In the rows, zero is written as 128.
Each path is a new rotation, seen through one point. The rows after it are directions, each followed by how far the rotation turns it, in deg/step (0 if it stays put).
Each turn is a multiple of 5 degrees from 10 to 175, or 0.
Each row of a path follows its step; steps can be skipped.
Path 1:
step 0: [120 133 120 122 129 129 136 120 125 136 131 128 126 130 127 127 131 132
 118 128 125 127 128 127 128 129 130 127 132 123 125 129 124 136 117 127
 130 120 123 133 131 132 122 125]
step 1: [121 130 122 125 123 122 138 123 133 118 131 132 128 124 132 127 127 123
 123 128 121 133 123 131 126 126 135 132 132 128 132 121 135 136 129 130
 124 126 124 129 125 133 128 136]
step 2: [124 133 132 131 131 120 132 127 127 124 131 126 136 135 130 123 127 128
 117 127 123 135 131 132 125 131 133 119 122 130 127 133 121 136 124 130
 135 127 121 131 128 126 128 135]
step 3: [134 127 120 129 134 122 131 127 127 120 131 131 127 136 128 124 131 126
 121 136 126 130 123 127 133 130 130 127 126 136 136 127 130 132 120 131
 128 117 130 120 124 132 126 126]
step 4: [131 136 126 126 127 120 131 140 125 118 126 124 125 134 126 123 130 122
 122 124 126 131 123 128 128 132 130 121 131 131 129 128 125 132 137 120
 128 129 127 125 134 129 122 130]
step 5: [138 135 128 133 122 129 126 127 130 121 131 129 125 137 124 130 133 124
 126 135 122 138 126 130 127 123 120 119 128 129 122 131 126 127 126 124
 130 119 132 128 130 129 132 127]
step 6: [127 126 122 128 134 124 121 128 131 127 129 131 122 132 126 132 127 127
 127 134 124 126 127 131 135 125 127 120 133 129 119 128 131 135 133 116
 128 130 131 114 130 129 123 129]
step 7: [134 125 133 137 125 131 136 129 134 133 132 121 114 127 125 128 129 127
 126 128 123 126 125 129 122 126 132 119 131 126 123 130 131 134 130 120
 132 125 127 129 132 131 125 120]
step 8: [127 127 126 126 127 132 134 125 133 128 126 131 121 130 118 140 131 129
 126 131 129 122 124 125 129 125 129 123 130 129 116 130 133 132 131 130
 131 123 123 125 123 131 131 141]
step 9: [120 126 141 131 133 129 131 131 138 130 130 120 129 134 129 131 129 126
 126 133 130 127 130 127 126 120 135 128 133 123 132 132 133 137 129 123
 129 126 129 126 121 133 124 132]
step 10: [131 127 131 130 123 134 132 129 128 125 127 124 124 124 132 132 126 129
 120 134 133 121 129 121 121 137 127 121 128 129 130 127 128 134 121 129
 133 122 126 124 117 124 122 136]
[129 128 127 127 129 125 127 128 128 127 130 127 129 127 131 129 128 128
 128 128 133 132 128 125 127 130 132 129 129 129 130 129 128 130 126 130
 128 127 127 129 129 126 129 129]
40
Path 2:
step 0: [124 123 121 130 122 136 138 130 129 136 129 133 139 126 129 121 129 130
 123 127 133 131 123 135 131 128 128 130 133 129 129 136 140 134 132 133
 139 132 138 129 131 121 130 136]
step 1: [132 127 126 125 129 128 139 114 134 132 129 129 124 126 120 119 125 119
 124 129 126 135 131 129 117 122 133 128 129 135 120 130 127 131 137 122
 135 133 132 133 134 121 125 128]
step 2: [131 140 133 129 123 132 130 130 133 134 127 131 127 128 123 127 125 124
 123 131 110 122 129 128 133 126 143 123 119 134 122 126 127 137 131 121
 133 132 124 128 126 129 130 129]
step 3: [116 129 125 124 118 130 138 137 123 130 122 129 125 125 137 122 130 123
 125 128 124 118 130 125 135 123 130 122 127 131 127 129 135 135 127 135
 136 131 133 135 120 123 132 121]
step 4: [122 118 133 125 133 123 138 117 133 140 122 128 127 116 130 129 123 121
 132 123 132 121 127 123 126 124 135 125 132 129 130 129 133 130 128 133
 133 123 127 130 130 118 123 122]
step 5: [134 134 134 126 133 125 138 120 125 136 120 123 127 128 115 131 128 126
 122 128 122 122 125 130 130 134 139 122 137 135 131 122 132 128 124 124
 124 119 124 134 126 130 133 132]
step 6: [129 133 124 131 114 126 131 132 126 129 123 124 122 125 130 125 127 134
 115 125 130 130 123 124 122 132 131 122 128 131 135 118 126 134 124 130
 137 120 125 135 117 135 131 122]
step 7: [122 125 129 130 127 132 126 131 129 134 115 136 135 120 124 126 121 129
 120 124 138 130 121 122 128 136 129 131 130 122 133 131 136 129 134 135
 139 127 120 127 129 124 125 120]
step 8: [131 131 122 133 132 126 131 124 126 138 120 135 132 130 122 126 127 134
 118 123 131 128 129 135 121 133 134 134 138 138 127 132 133 123 136 128
 128 126 136 131 134 116 132 132]
step 9: [135 131 125 130 122 133 128 123 131 137 132 130 128 133 124 115 126 130
 120 124 118 135 134 126 120 127 130 130 124 133 130 118 128 127 133 117
 139 125 130 133 120 126 124 133]
step 10: [129 129 127 129 123 128 127 137 124 125 120 132 127 129 122 121 126 125
 122 129 117 129 130 119 134 127 134 134 122 129 122 126 133 131 133 127
 138 139 121 126 122 120 124 115]
[130 126 127 129 129 127 124 130 126 129 127 129 127 130 127 127 128 131
 128 125 127 129 130 127 128 130 127 132 129 128 130 127 129 123 127 127
 129 128 127 128 126 126 127 127]
25
[125 131 127 129 128 127 125 129 130 126 130 129 130 124 130 128 129 127
 126 128 129 127 132 128 131 128 129 129 130 128 131 130 130 128 127 130
 129 130 127 128 128 129 129 125]
95
[130 129 129 132 128 129 127 130 126 127 128 127 132 128 128 127 127 128
 125 130 131 128 128 126 126 128 128 127 130 128 131 126 127 129 130 130
 125 126 128 128 129 127 125 129]
40
Path 3:
step 0: [128 130 120 133 127 141 131 129 125 133 125 132 129 144 125 128 129 130
 132 126 131 117 133 117 127 125 118 126 126 130 122 119 127 125 126 129
 122 138 133 134 134 127 125 134]
step 1: [124 129 127 129 125 119 126 129 135 128 126 115 126 135 130 125 137 120
 126 125 124 126 120 123 137 129 132 122 127 128 126 114 127 121 132 119
 135 133 137 126 128 121 136 125]
step 2: [129 137 129 132 126 130 134 126 131 126 126 129 129 126 122 129 128 132
 127 138 115 116 129 131 131 129 131 134 128 129 120 122 122 130 126 137
 138 132 131 141 138 135 135 126]
step 3: [119 125 121 117 125 120 124 129 127 126 127 134 129 132 126 120 124 135
 121 129 129 123 129 134 134 132 128 126 127 126 128 117 135 132 133 122
 124 125 137 139 137 119 123 133]
step 4: [130 131 122 122 126 130 127 129 126 114 136 121 119 131 140 129 125 127
 121 133 125 132 131 142 126 131 127 133 124 126 129 128 126 126 133 130
 132 133 125 132 131 124 143 118]
step 5: [123 131 122 128 128 134 140 130 124 123 133 128 127 135 120 135 126 128
 124 125 136 130 133 130 123 126 129 131 124 126 118 127 123 138 144 133
 125 122 131 138 128 132 123 136]
step 6: [126 122 122 126 129 128 131 131 136 115 123 115 127 130 124 119 122 125
 116 117 132 136 126 131 136 124 127 128 132 124 137 129 133 122 132 131
 131 130 133 129 121 130 125 127]
step 7: [129 123 127 126 138 129 143 137 121 117 123 130 129 127 128 138 130 135
 123 125 115 129 134 125 126 118 130 130 125 126 123 128 120 125 124 135
 129 132 123 129 125 131 131 124]
step 8: [129 121 121 128 135 128 127 140 132 137 120 135 128 145 128 126 123 130
 120 121 128 125 122 123 126 131 124 131 130 129 121 127 130 127 130 126
 119 128 141 129 124 131 122 124]
step 9: [121 121 131 132 128 130 123 136 126 120 122 116 123 133 132 130 134 114
 129 132 122 128 129 127 126 124 127 122 130 129 124 130 129 123 122 130
 125 146 134 127 133 126 135 122]
step 10: [132 122 131 137 130 119 131 131 137 128 124 133 127 132 126 133 129 129
 130 134 130 125 132 123 126 124 134 125 132 131 114 118 118 136 136 131
 136 127 134 128 141 131 125 126]
[128 128 131 131 127 126 130 127 130 125 128 127 130 125 126 126 130 127
 129 126 127 128 127 127 129 127 130 128 130 127 130 128 127 127 129 130
 130 127 129 131 129 130 125 128]
85
Path 4:
step 0: [121 127 128 129 123 116 127 128 135 122 133 134 131 135 125 134 124 141
 128 133 129 134 114 119 132 128 125 120 130 124 135 124 128 130 123 136
 129 125 124 131 129 137 130 116]
step 1: [137 122 126 129 134 138 131 132 130 124 131 130 124 128 112 130 120 137
 133 128 128 132 120 121 138 129 118 130 125 135 124 123 118 129 126 132
 134 130 121 123 130 129 129 137]
step 2: [117 131 132 128 135 136 118 127 133 132 126 131 124 133 126 127 129 127
 130 119 137 123 129 127 127 137 122 128 128 134 127 124 128 115 136 129
 139 138 121 119 130 133 134 121]
step 3: [119 126 126 138 137 125 126 125 132 129 135 131 127 123 125 125 140 136
 126 120 119 132 120 135 129 132 125 132 139 125 136 131 129 127 126 130
 138 126 124 137 126 122 139 125]
step 4: [128 121 133 134 131 138 128 128 130 133 130 130 128 125 122 132 135 131
 124 116 134 127 128 128 133 134 137 136 124 119 131 117 119 124 119 127
 131 123 135 134 131 127 121 141]
step 5: [114 128 141 122 124 117 127 128 131 122 131 132 124 133 137 136 124 126
 121 128 130 125 126 130 125 128 127 133 129 124 131 121 123 116 132 134
 131 126 129 134 137 138 128 136]
step 6: [126 133 132 121 129 131 126 123 120 122 134 118 130 126 130 130 133 137
 135 140 119 130 120 123 134 126 120 137 133 122 130 126 126 133 127 138
 134 128 127 131 125 130 133 142]
step 7: [124 133 126 128 126 141 119 121 131 129 128 131 131 136 126 137 131 136
 128 130 138 132 126 119 130 130 131 121 121 118 124 125 129 130 125 130
 134 141 130 128 120 142 125 129]
step 8: [124 129 120 134 131 115 125 131 134 121 133 142 124 133 125 128 119 130
 123 127 130 137 116 125 127 125 128 123 135 124 128 122 127 135 127 135
 137 136 117 126 134 129 132 127]
step 9: [134 130 125 126 134 137 133 129 127 129 129 126 127 131 116 125 127 130
 135 127 129 126 115 118 133 135 131 133 133 135 138 116 124 124 123 128
 140 126 124 120 134 121 131 129]
step 10: [114 123 132 128 127 135 123 127 133 129 125 131 124 133 121 129 125 131
 129 121 131 130 124 128 125 141 123 126 133 136 127 134 128 108 127 126
 137 126 132 134 125 136 131 123]
[126 127 127 129 127 129 125 130 128 130 127 127 124 127 129 129 125 127
 128 127 131 130 128 129 125 129 130 128 125 130 126 129 129 128 128 130
 127 129 127 128 129 129 129 131]
125
[127 127 133 127 127 128 126 128 126 128 127 129 130 127 128 127 126 130
 128 132 129 130 128 127 132 128 127 129 126 129 129 131 126 127 126 129
 125 127 129 129 130 129 129 127]
65
[129 131 128 128 125 130 128 130 127 125 128 127 127 128 128 128 129 127
 126 131 127 132 127 125 126 127 129 128 130 126 130 128 128 131 129 128
 129 129 129 127 129 132 126 128]
45
Path 5:
step 0: [127 128 125 128 137 127 132 136 117 134 122 135 127 119 136 128 137 131
 129 130 132 120 130 135 136 137 134 136 139 120 123 132 125 130 129 132
 130 135 130 130 117 129 135 131]
step 1: [116 131 122 122 138 132 129 125 135 132 132 123 135 136 133 125 129 134
 125 133 119 117 123 130 129 134 125 126 136 122 129 120 132 119 123 130
 137 126 133 136 136 132 123 127]
step 2: [124 139 125 124 128 122 121 134 124 126 122 127 125 126 120 131 126 132
 136 135 128 123 139 127 130 127 132 126 137 129 114 133 127 122 134 133
 131 114 130 129 121 123 120 132]
step 3: [114 122 133 123 129 122 140 131 130 125 128 115 125 121 131 131 126 127
 126 138 130 123 124 121 117 129 133 122 128 123 130 129 127 129 125 138
 130 123 124 129 134 125 135 136]
step 4: [129 135 115 129 128 121 121 122 135 128 129 128 123 128 122 129 130 121
 132 125 129 130 129 123 127 127 124 133 124 124 136 130 125 123 119 132
 121 110 119 139 125 129 131 135]
step 5: [126 122 124 126 127 128 130 138 122 120 139 119 125 136 123 133 130 123
 127 130 136 126 127 121 127 128 132 134 122 138 131 141 119 126 134 124
 130 135 133 137 127 126 133 136]
step 6: [128 135 126 135 129 125 136 129 136 130 132 139 136 126 133 134 130 126
 121 128 127 134 135 125 124 130 141 135 135 131 141 124 125 128 125 124
 121 127 132 138 129 118 134 124]
step 7: [132 131 128 132 145 135 126 123 131 133 128 123 125 129 124 137 129 139
 121 124 139 129 134 127 118 134 124 134 125 132 129 134 128 125 130 120
 130 134 126 133 128 133 116 129]
step 8: [123 127 119 127 128 129 130 143 122 129 125 132 135 125 133 139 123 141
 125 124 127 125 122 129 130 128 134 134 132 125 126 134 127 132 118 126
 125 132 122 124 122 117 121 120]
step 9: [125 130 136 126 130 133 123 130 132 124 125 127 122 128 135 126 117 136
 120 122 132 119 133 134 132 135 127 118 128 132 130 120 129 129 116 131
 128 126 126 142 138 128 120 129]
step 10: [134 126 128 113 122 128 121 130 126 130 118 132 115 130 133 127 130 129
 123 127 133 123 127 136 122 130 132 140 134 125 121 138 130 132 128 132
 132 117 129 128 121 124 127 130]
[129 131 128 127 130 129 129 127 130 128 129 127 129 126 129 130 130 126
 127 128 132 130 127 128 132 124 129 130 126 129 129 126 125 128 128 128
 128 130 129 127 128 128 127 127]
45
Path 6:
step 0: [131 119 124 130 124 131 120 130 133 131 126 132 126 138 128 129 128 131
 123 126 125 129 134 128 132 143 123 127 134 123 131 117 135 128 127 119
 129 131 129 112 130 129 132 132]
step 1: [136 129 129 138 117 136 129 130 128 128 128 139 130 131 118 130 126 131
 119 130 133 128 125 126 128 123 115 135 130 135 136 130 132 127 127 127
 125 134 122 119 127 134 126 131]
step 2: [129 127 130 125 126 132 130 136 132 137 125 137 132 122 126 139 124 130
 124 123 138 129 122 131 122 120 129 131 126 132 134 123 115 128 138 133
 122 134 130 126 135 125 128 124]
step 3: [128 122 128 120 132 113 137 137 139 132 134 129 129 125 135 134 129 127
 123 125 133 128 127 131 117 120 134 134 129 128 128 131 137 133 131 123
 133 132 127 133 131 130 128 127]
step 4: [121 130 131 133 137 129 135 124 134 115 126 116 124 125 131 134 119 128
 127 128 128 119 129 132 116 128 129 135 132 129 125 133 128 131 130 128
 139 131 130 126 126 129 122 134]
step 5: [122 128 126 126 129 127 123 127 135 121 124 120 120 124 121 128 123 133
 132 135 122 133 128 136 122 136 128 123 128 120 126 118 127 126 130 120
 133 125 130 113 130 127 122 127]
step 6: [127 120 122 129 120 125 124 123 134 124 126 134 125 134 112 121 132 128
 119 137 125 129 135 127 125 131 117 125 126 128 132 131 131 125 129 122
 127 129 134 126 123 132 120 123]
step 7: [129 122 126 137 131 135 119 130 128 126 121 142 132 123 123 129 122 131
 120 126 125 128 123 130 127 121 117 125 131 136 127 130 120 129 134 127
 122 122 134 133 127 125 129 121]
step 8: [127 131 124 122 127 120 120 136 135 132 127 134 125 125 133 134 127 121
 125 112 131 129 121 129 129 121 128 130 126 136 124 127 132 122 129 121
 126 126 128 132 132 126 129 114]
step 9: [129 131 124 130 133 125 129 132 132 134 124 125 126 136 137 133 124 123
 122 118 132 119 134 132 127 131 134 137 132 131 119 134 132 126 133 125
 137 132 127 129 114 133 127 129]
step 10: [128 134 127 135 132 129 128 126 123 128 131 122 127 125 129 141 115 130
 124 125 130 129 129 135 128 139 128 126 136 125 129 120 128 127 124 119
 138 128 128 117 127 135 132 134]
[126 127 128 126 127 133 126 128 127 128 128 127 127 125 128 128 128 127
 126 130 129 128 130 127 128 131 127 127 126 125 128 131 129 130 128 126
 131 126 127 128 130 126 127 129]
60
[129 128 127 130 127 129 127 125 128 129 126 127 127 129 124 128 128 127
 125 128 126 131 127 129 128 129 132 128 127 127 131 126 130 130 126 131
 127 127 128 126 127 130 126 129]
70
[129 125 127 124 126 131 128 129 128 127 125 131 131 129 127 127 128 127
 127 127 130 128 127 129 128 125 129 127 131 129 128 130 127 127 126 129
 127 126 125 128 130 129 127 126]
65
Path 7:
step 0: [126 129 125 143 125 126 138 132 128 134 123 130 120 129 134 124 130 122
 129 117 132 123 128 124 131 129 133 135 128 124 134 120 128 128 132 125
 128 134 131 118 131 129 121 119]
step 1: [134 134 118 136 131 136 131 124 120 138 124 133 121 126 126 125 127 133
 118 120 133 127 127 137 134 130 123 128 129 129 129 133 131 129 119 128
 135 130 134 127 124 118 124 132]
step 2: [134 126 123 129 125 131 126 131 134 130 128 135 123 132 119 124 131 132
 130 117 128 130 124 129 131 122 131 136 122 136 141 120 127 129 124 135
 132 124 119 125 136 124 119 126]
step 3: [135 123 121 124 120 135 131 135 119 129 133 133 123 135 136 128 133 125
 126 131 137 126 133 132 135 115 128 131 139 129 130 125 123 131 124 124
 135 130 122 131 125 127 123 129]
step 4: [126 135 132 129 119 121 142 128 134 129 119 132 129 127 125 126 134 126
 125 125 127 132 125 123 137 117 127 136 134 125 135 129 129 120 121 123
 130 135 126 129 132 127 119 132]
step 5: [126 135 130 131 126 135 125 130 128 135 126 119 116 125 138 130 125 130
 120 126 127 131 122 133 135 128 126 136 136 130 133 131 124 119 121 122
 137 118 122 128 126 129 128 128]
step 6: [124 130 131 139 120 125 128 129 136 139 136 133 131 129 124 137 129 133
 122 128 125 129 122 132 130 118 132 126 132 129 130 115 127 128 120 128
 135 128 128 122 131 128 125 119]
step 7: [133 133 128 132 122 128 120 132 122 138 121 138 119 129 132 129 127 124
 127 133 139 132 120 126 123 124 127 131 129 125 129 120 133 130 125 118
 131 129 119 123 121 124 132 132]
step 8: [129 130 128 139 134 125 142 134 129 129 125 129 125 124 121 127 123 130
 124 127 131 124 127 124 138 121 137 137 127 131 127 120 130 132 120 120
 120 123 123 126 121 124 122 127]
step 9: [133 126 136 133 123 134 129 131 121 130 129 131 116 131 124 128 117 126
 118 125 129 133 128 139 138 133 132 126 126 132 130 130 126 125 125 121
 129 135 117 131 131 117 128 129]
step 10: [141 127 127 121 130 124 134 130 138 139 134 131 129 129 127 131 119 124
 128 124 128 129 122 123 139 123 139 128 133 125 131 127 126 128 126 135
 134 129 120 120 129 122 125 126]
[128 125 129 126 128 127 125 127 127 127 129 127 132 126 129 127 129 129
 131 128 125 128 127 128 126 129 128 128 127 130 127 131 128 129 130 126
 126 129 131 129 126 128 128 128]
0
Path 8:
step 0: [125 132 131 114 136 130 132 117 141 128 136 132 125 125 122 119 133 120
 129 136 130 135 133 122 124 130 125 133 127 127 133 131 127 123 128 123
 122 127 132 129 123 125 129 114]
step 1: [128 135 129 119 111 129 124 123 132 131 134 128 125 121 125 132 138 130
 133 116 132 131 133 122 133 122 125 124 137 127 130 116 123 126 125 119
 131 131 121 131 134 129 131 128]
step 2: [126 122 125 136 120 129 135 129 124 129 120 130 135 122 134 134 132 128
 124 124 123 136 122 125 132 113 124 130 121 119 129 124 124 131 137 124
 127 120 136 134 138 123 131 127]
step 3: [118 122 132 142 135 134 131 129 128 127 129 125 123 125 131 126 131 122
 123 134 130 128 136 119 127 130 122 127 125 124 117 130 134 128 141 122
 124 138 124 134 124 122 119 125]
step 4: [131 126 131 123 124 126 127 132 126 133 135 119 129 130 125 136 120 131
 131 123 133 128 138 135 113 134 124 139 136 135 116 128 130 133 132 117
 125 129 123 130 132 128 126 125]
step 5: [126 126 121 133 117 125 132 119 131 128 123 122 135 138 128 133 127 124
 127 127 132 129 131 132 119 131 128 128 131 119 123 137 121 123 118 137
 133 117 129 137 130 130 135 121]
step 6: [123 131 123 133 125 128 129 122 126 122 134 119 129 136 132 119 131 131
 122 132 121 130 121 127 139 124 119 124 130 140 122 125 132 118 132 137
 137 124 120 127 122 122 131 124]
step 7: [133 137 133 121 131 117 129 125 124 134 126 124 124 126 132 122 121 141
 128 131 128 135 132 138 133 129 125 123 128 135 123 119 126 131 134 133
 119 132 137 137 126 119 124 132]
step 8: [128 124 122 123 134 135 128 118 133 136 126 137 129 130 131 139 121 135
 141 130 129 123 122 120 122 134 123 121 130 124 129 126 119 133 126 137
 120 128 125 136 125 125 123 130]
step 9: [130 124 133 127 134 135 120 127 128 130 124 134 129 137 131 120 126 129
 134 126 130 134 124 121 136 132 123 131 125 124 120 125 131 124 124 121
 129 112 112 124 132 134 131 135]
step 10: [134 126 116 126 136 122 123 134 130 134 129 128 137 124 128 119 140 132
 133 124 127 133 135 135 135 127 130 137 121 124 125 131 136 120 127 123
 128 131 131 138 119 129 134 133]
[130 129 128 127 128 128 128 128 131 127 130 128 126 127 128 124 127 126
 129 129 126 125 127 127 124 130 128 128 128 129 126 128 126 129 129 127
 128 129 131 129 130 125 127 131]
95
